In the rows, 128 means zero.
Each row of Z is roughly a mix of the hidden directions of one of 3 groups.
Z, 74 rows:
[[133  77 137 121 140 170 126 170 108 142]
 [120 133  99 162 149 109  77 136  92 146]
 [113 110 149 114 181 148 108 135 122  81]
 [151 103 123 119  58 133 138 125 151 145]
 [136 151  92 147 146  65 111 128 112 134]
 [148 161 110 155  97 129  86 133  90 149]
 [142 123 120  97 130 158 143 161 175  90]
 [105 143  88 100 148  87 114  90 113 139]
 [160  85 103  96  97 154 122 139 114 152]
 [156  92 106 157  74 128 118 138 127 153]
 [123  91 163 146  97 157 147 164 154 121]
 [109  96 108 140 162 105 114 175  96 136]
 [132  99 137 116 127 172 140 172 154  91]
 [147  83 135 116 131 170 145 174 134 143]
 [143  97 126 119 160 177 137 162 112  99]
 [141 148 116 147 151 159 117 189 105 142]
 [126 172 131  80 136 139 157  94 128 102]
 [122  66 160 122 130 163 139 133 154 117]
 [112 135 133 151 182 129 116 119  72 121]
 [125 165 114 125 119  79 118  90 131 166]
 [121 114 110 133 181  89  91 124 111 105]
 [126 166 103 125 137  90 108  79 102 136]
 [158 114 125 148 117 158 125 174 122  78]
 [139  83 145 168  89 125 116 128 159 148]
 [142 119 114 132  87 145 123  63 147 137]
 [ 89 128 161 152 155 142 120 154 133  81]
 [152  82 114 171 117 102  94 140 123 144]
 [136  67  95 130 131 127  92 132 115 100]
 [134 114 111 133 122 149 109 104  78  76]
 [123  84 163 150 122 165 145 170 129 126]
 [139  95 138 117  77 137 139 152 162 162]
 [122 167  88 119 153  90 102 115  98 117]
 [150 158 114 122  99 164 126  71 139 131]
 [135  85 120 162  89 122 105  96 147 149]
 [ 93 126 159 140 114 135 125 156 172  85]
 [135 181 114 139 124 128  93  78 116 130]
 [128 169 101 124 100 139  90 111  87 147]
 [113 176 124 115 153 135  85 114  88 119]
 [133 107 143 134  91 127 175 126 166 165]
 [125 138 103 130 152 118  68 121  86 112]
 [114 175 150 107 168 107 137 157 112 104]
 [ 97 124 160 171 115 102 115 114 102 164]
 [131 174 126 132 191 117 152 123 138 115]
 [138 164 153  89 123 155 171 122 148 105]
 [122 153 137  75 150 140 174 138 125 100]
 [131 156 130 124 144 138 152 136 171  69]
 [117  62 106 117 128 101 132 102 149 144]
 [151 109 143 162 135 153  86 163 108 100]
 [139 175 132  95 118 152 149  82 138 111]
 [ 99 165 119  91 172 122 115 105 109 106]
 [135 126 115  93 103 152 156  70 144 119]
 [148 105 136 112 107 159 156 166 175 121]
 [122 159 134 122 133  91 140 130 172 179]
 [119 104 167 132 102 148 137 109 149 183]
 [144  90 138 117  90 147 144 161 156 164]
 [143  87 154 141 105 181 123 154 134 111]
 [156  91 116  94  96 158 137 158 153 139]
 [141 143 155  93 114 159 177 128 157 110]
 [104 159 117 125 160  84  97 106  97 118]
 [152 111 124 118  87 173 154  99 158 134]
 [121  81 165 119 132 182 122 134 138 109]
 [149 167  90 122 128 180 120 108 108 138]
 [153 104 115 146 114 181 137 171 133 151]
 [124  72 159 124 111 161 149 126 160 139]
 [130 167  83 130 132  90  98 116  95 134]
 [ 99 133 114 133 158  75  94 114  97 123]
 [115 142  98 120 173  80 102 111 108 117]
 [148  99 138 133 114 170 158 178 147 139]
 [105 140 112 140 166  87  92 139  90 128]
 [134 119 148 123 118 149 159 168 186 118]
 [110 130  85 109 135  92  99  89 106 148]
 [119 106 129 134 181 111  79 126 108 105]
 [172 104  97  87 106 145 137 136 134 160]
 [145 139 118 104 140 152 151 148 173  80]]

Here is one row of each group, with its name. Which group are the others in?
[149 130 159 181 101 134 104 151 154 147]  (56)
[113 117  96 117 168  96  86 109 103 111]  (8)
[117 168 108 130 145 105 107  87 107  87]  (108)

[133 177 100 133 146 111  92 132  88 109]  (8)
[117  95 134 173 132  90  91 156 123 145]  (56)
[153 130  83 156  94  92 107 131 110 151]  (8)
[145  91 119 178 105 143 103 151 135 160]  (56)
[113  99 104 159 150 101  93 158  98 145]  (56)
[130 146  96 143 118 124  88  70 111 139]  (56)
